In the data rows, 500 means zero.
Some points:
[472 505 623 466 273 674 530 587 336 526 493 375 495 497 408 487 476 441 360 624 475 487 456 505 419 417 470 385 490 483 555 496 477 496 553 449 644]
[563 417 454 522 477 351 447 467 310 535 558 586 530 447 449 446 559 474 444 452 399 532 593 623 289 511 588 478 451 439 558 497 423 477 397 692 551]
[671 613 516 494 425 422 414 444 538 510 387 561 577 633 472 496 500 411 522 692 608 598 224 652 470 494 460 417 413 512 503 536 502 384 601 649 477]
[397 392 622 612 590 633 617 535 538 508 456 600 464 416 444 404 479 527 502 505 425 564 396 526 438 537 420 451 353 418 314 384 569 562 507 491 496]
[471 752 400 673 448 521 509 452 548 606 385 438 697 571 659 479 470 466 553 249 509 597 570 514 491 623 430 454 423 524 543 480 481 597 484 439 533]
[536 556 554 535 599 439 514 575 582 503 463 546 445 601 577 433 700 450 514 601 272 389 546 449 452 499 705 518 519 378 614 476 480 418 426 523 528]
[426 470 549 595 431 435 598 521 493 485 476 256 386 454 624 728 594 326 659 658 425 540 534 422 591 572 565 456 508 469 391 456 499 313 491 422 327]
[365 517 506 363 393 415 459 409 640 555 527 467 385 541 456 351 516 533 556 486 498 362 510 545 343 469 425 398 507 427 563 459 608 603 492 423 534]
[454 503 529 492 616 482 404 654 316 573 402 519 577 605 492 623 464 407 711 559 561 566 535 511 337 575 396 465 726 430 468 586 518 520 485 506 516]
[500 409 406 422 508 520 382 599 692 409 441 616 519 439 561 505 520 428 432 506 840 444 476 408 436 517 545 471 551 459 454 405 530 379 543 494 574]
[554 527 520 422 428 454 535 482 491 477 461 361 589 507 651 523 659 626 587 436 602 394 465 548 475 531 437 489 431 515 441 489 608 561 450 582 393]
[440 501 474 511 558 490 536 510 550 470 588 347 446 506 420 634 607 612 598 584 475 557 397 603 500 644 438 596 326 748 556 552 515 354 472 503 613]
[562 504 624 551 705 698 449 443 479 594 546 526 551 486 559 688 489 442 504 497 383 379 442 466 386 366 610 491 396 540 527 451 606 549 585 559 444]
[592 534 211 481 488 590 594 532 602 469 402 479 581 497 413 467 523 502 505 573 506 640 504 417 480 509 630 432 419 447 509 593 542 485 334 423 306]
[371 602 560 556 360 591 488 541 623 488 480 609 594 522 309 526 621 521 445 411 400 540 454 484 571 539 515 619 632 464 545 581 687 461 468 652 448]
[506 473 438 440 774 598 583 455 444 462 637 610 455 574 454 460 507 470 557 373 636 665 527 664 416 391 556 424 631 551 611 501 652 367 414 477 472]
[435 424 425 539 441 468 549 381 391 497 590 496 545 474 585 604 448 506 497 483 539 446 600 482 445 456 678 638 434 218 548 466 571 466 537 545 571]
[643 538 452 515 492 534 423 581 475 567 721 526 563 473 609 480 506 542 488 486 439 510 289 470 635 418 630 464 568 399 481 529 333 625 440 375 571]
[573 479 534 415 425 645 472 368 522 471 528 526 542 615 570 483 456 545 488 558 529 483 904 538 586 629 454 297 408 634 383 521 466 371 457 584 592]
[422 329 613 720 466 549 532 451 470 538 471 530 466 883 495 343 506 539 483 466 562 496 473 438 561 371 498 648 541 617 527 463 412 537 424 502 516]
[524 569 541 461 306 536 423 518 451 537 430 491 461 333 577 456 430 404 452 475 346 515 526 633 419 404 537 642 699 594 383 578 511 483 392 395 491]
[272 544 602 492 477 284 372 580 387 485 704 625 608 455 474 393 458 500 441 627 628 467 566 472 593 506 637 405 407 630 521 428 456 416 550 364 358]
[528 548 441 522 490 359 620 614 531 248 376 560 383 589 560 512 541 541 416 379 447 516 532 578 401 369 551 506 423 570 433 493 471 474 620 319 606]
[441 481 510 454 385 442 505 495 512 576 502 478 475 546 359 454 501 565 447 483 427 592 524 204 419 410 478 511 404 518 595 540 537 531 572 436 436]
[419 738 503 513 565 580 334 646 440 460 465 498 314 588 399 613 446 537 437 524 506 346 555 583 517 691 406 477 412 432 532 486 431 520 438 501 446]
[663 516 529 474 536 514 675 535 537 788 551 367 527 428 450 498 480 388 408 419 678 357 473 549 431 571 532 568 449 530 506 521 538 415 524 328 616]
[512 464 532 429 536 503 372 429 405 503 483 512 519 363 481 559 519 468 625 539 460 541 487 295 554 539 413 711 396 564 563 477 432 400 358 460 584]
[561 571 561 364 561 352 647 516 516 540 484 559 572 420 420 412 472 544 574 542 389 572 507 442 634 501 542 342 569 616 518 418 633 655 485 594 658]
[464 371 622 541 488 475 550 432 553 600 389 553 259 297 587 479 546 512 453 503 633 564 495 451 489 556 487 406 576 599 768 486 506 599 352 547 458]
[509 505 422 358 472 516 518 526 450 517 557 564 340 527 483 572 610 318 393 409 472 491 460 590 613 289 430 478 415 461 518 371 485 584 454 574 474]
[601 462 463 517 363 565 467 466 445 516 617 552 473 615 463 505 508 661 502 542 456 621 492 411 385 627 526 428 586 531 484 262 491 548 509 408 412]
[614 577 470 523 524 472 470 315 503 501 487 617 474 533 415 561 551 513 597 447 477 122 479 474 550 407 538 447 486 572 507 651 475 553 433 367 436]
[449 613 495 609 534 535 660 518 583 511 610 560 566 530 505 511 444 550 521 654 535 540 538 458 529 548 443 461 568 439 379 566 581 559 468 529 512]
[542 517 431 529 555 409 550 544 529 466 534 439 436 599 602 493 456 374 545 603 549 445 453 435 521 632 434 502 480 407 578 528 465 685 561 523 584]
[635 419 514 406 447 497 554 520 425 419 504 468 496 496 542 441 487 595 453 552 573 504 530 464 577 517 383 527 454 404 675 813 527 453 572 542 361]
[436 468 512 475 590 551 442 538 473 498 367 556 559 399 686 488 536 698 468 547 391 449 399 542 584 438 537 442 488 446 515 557 488 354 514 381 736]
[543 466 775 589 437 436 529 351 609 530 498 635 536 421 438 511 506 469 538 514 621 508 574 626 522 516 609 641 517 397 402 493 479 549 539 374 459]
[555 367 361 508 555 512 280 365 584 618 461 426 464 561 501 452 522 347 364 594 355 537 589 432 534 415 490 472 533 538 305 524 619 526 548 506 585]
[317 534 449 425 537 531 459 180 461 354 508 501 477 485 577 503 537 493 529 547 580 618 348 511 452 569 510 479 477 512 407 710 440 686 541 501 513]
[553 413 431 503 481 651 467 436 486 442 480 527 421 440 373 432 615 555 507 445 463 490 517 543 647 751 530 562 651 478 597 374 465 559 672 507 501]
[485 605 463 441 693 388 625 433 451 449 499 489 585 515 572 432 517 503 149 587 492 531 477 434 444 668 433 671 519 512 408 456 468 552 454 553 411]
[646 506 586 557 499 584 475 459 537   0 577 308 595 480 468 436 287 359 560 465 445 490 502 498 436 518 487 486 545 500 612 467 519 535 409 468 536]
[346 524 562 400 612 517 522 447 428 565 354 176 588 516 363 378 540 568 465 409 610 537 510 558 696 380 605 442 623 399 522 397 444 540 516 507 457]
[587 424 509 510 594 411 430 554 402 481 418 494 623 465 419 636 591 516 441 376 520 461 516 346 420 474 485 501 538 570 422 571 502 488 683 488 437]
[584 335 533 474 470 363 476 543 608 523 542 503 564 570 475 667 493 635 474 472 450 476 484 562 502 415 263 492 553 327 388 405 532 502 266 477 504]
[553 638 502 487 425 537 576 507 342 461 497 525 278 502 511 373 484 548 617 312 572 521 429 287 514 559 552 471 474 501 257 519 479 351 444 651 526]
[630 541 464 488 563 465 422 600 527 553 581 446 372 500 661 403 445 608 566 549 440 563 611 626 510 464 406 552 499 553 489 554 474 505 642 518 313]
[455 589 545 226 464 607 500 626 648 512 520 495 551 572 552 424 427 527 727 526 533 506 523 528 442 512 548 732 472 587 477 453 470 565 546 571 440]
[414 561 428 550 511 505 595 385 418 510 580 611 631 384 521 371 515 370 573 489 487 425 484 439 595 469  96 474 590 509 568 326 507 282 603 445 410]
[458 401 496 492 561 385 415 452 529 581 456 481 406 505 478 537   0 542 435 415 410 452 366 515 571 586 580 464 483 473 521 498 578 390 482 554 443]
[534 636 444 841 521 492 327 579 538 457 526 345 436 319 501 429 577 612 520 586 676 556 561 505 522 351 473 553 452 497 504 479 576 533 479 635 515]
[456 519 549 442 503 531 542 491 491 495 409 632 383 570 376 617 422 545 502 531 499 706 685 557 649 424 440 679 498 394 588 505 497 572 616 354 571]
[448 466 455 530 542 491 533 482 727 561 556 477 523 337 375 553 499 502 528 471 393 492 518 514 392 398 482 448 511 467 503 540   0 436 585 637 471]
[436 514 481 488 462 446 608 536 526 489 586 470 500 537 558 768 483 540 333 498 505 395 473 457 504 432 549 442 706 662 480 549 500 496 601 610 627]
[450 251 460 525 512 498 457 706 514 524 666 420 513 506 465 382 619 433 523 302 429 508 461 608 529 603 516 487 480 473 415 682 525 498 514 466 554]
[462 440 603 472 414 554 442 607 542 515 394 605 627 473 664 603 490 389 423 348 505 552 494 490 569 490 548 457 381 557 591 486 441 519 497 570 464]
[464 359 246 563 420 500 627 580 352 492 319 561 555 383 443 488 402 497 588 619 468 342 468 615 512 435 576 552 456 611 479 416 495 661 498 552 490]
There is one direction along which these points spread out most. How many in every 100 of the points above lie lower along it than each point below? Round to a whole number. More than half of the points above lie lower than the first one.
[485 605 463 441 693 388 625 433 451 449 499 489 585 515 572 432 517 503 149 587 492 531 477 434 444 668 433 671 519 512 408 456 468 552 454 553 411] 28
[456 519 549 442 503 531 542 491 491 495 409 632 383 570 376 617 422 545 502 531 499 706 685 557 649 424 440 679 498 394 588 505 497 572 616 354 571] 46
[643 538 452 515 492 534 423 581 475 567 721 526 563 473 609 480 506 542 488 486 439 510 289 470 635 418 630 464 568 399 481 529 333 625 440 375 571] 98
[317 534 449 425 537 531 459 180 461 354 508 501 477 485 577 503 537 493 529 547 580 618 348 511 452 569 510 479 477 512 407 710 440 686 541 501 513] 7
[562 504 624 551 705 698 449 443 479 594 546 526 551 486 559 688 489 442 504 497 383 379 442 466 386 366 610 491 396 540 527 451 606 549 585 559 444] 96
[614 577 470 523 524 472 470 315 503 501 487 617 474 533 415 561 551 513 597 447 477 122 479 474 550 407 538 447 486 572 507 651 475 553 433 367 436] 79
[346 524 562 400 612 517 522 447 428 565 354 176 588 516 363 378 540 568 465 409 610 537 510 558 696 380 605 442 623 399 522 397 444 540 516 507 457] 51
[448 466 455 530 542 491 533 482 727 561 556 477 523 337 375 553 499 502 528 471 393 492 518 514 392 398 482 448 511 467 503 540   0 436 585 637 471] 95
[455 589 545 226 464 607 500 626 648 512 520 495 551 572 552 424 427 527 727 526 533 506 523 528 442 512 548 732 472 587 477 453 470 565 546 571 440] 9
[472 505 623 466 273 674 530 587 336 526 493 375 495 497 408 487 476 441 360 624 475 487 456 505 419 417 470 385 490 483 555 496 477 496 553 449 644] 67
[553 413 431 503 481 651 467 436 486 442 480 527 421 440 373 432 615 555 507 445 463 490 517 543 647 751 530 562 651 478 597 374 465 559 672 507 501] 37
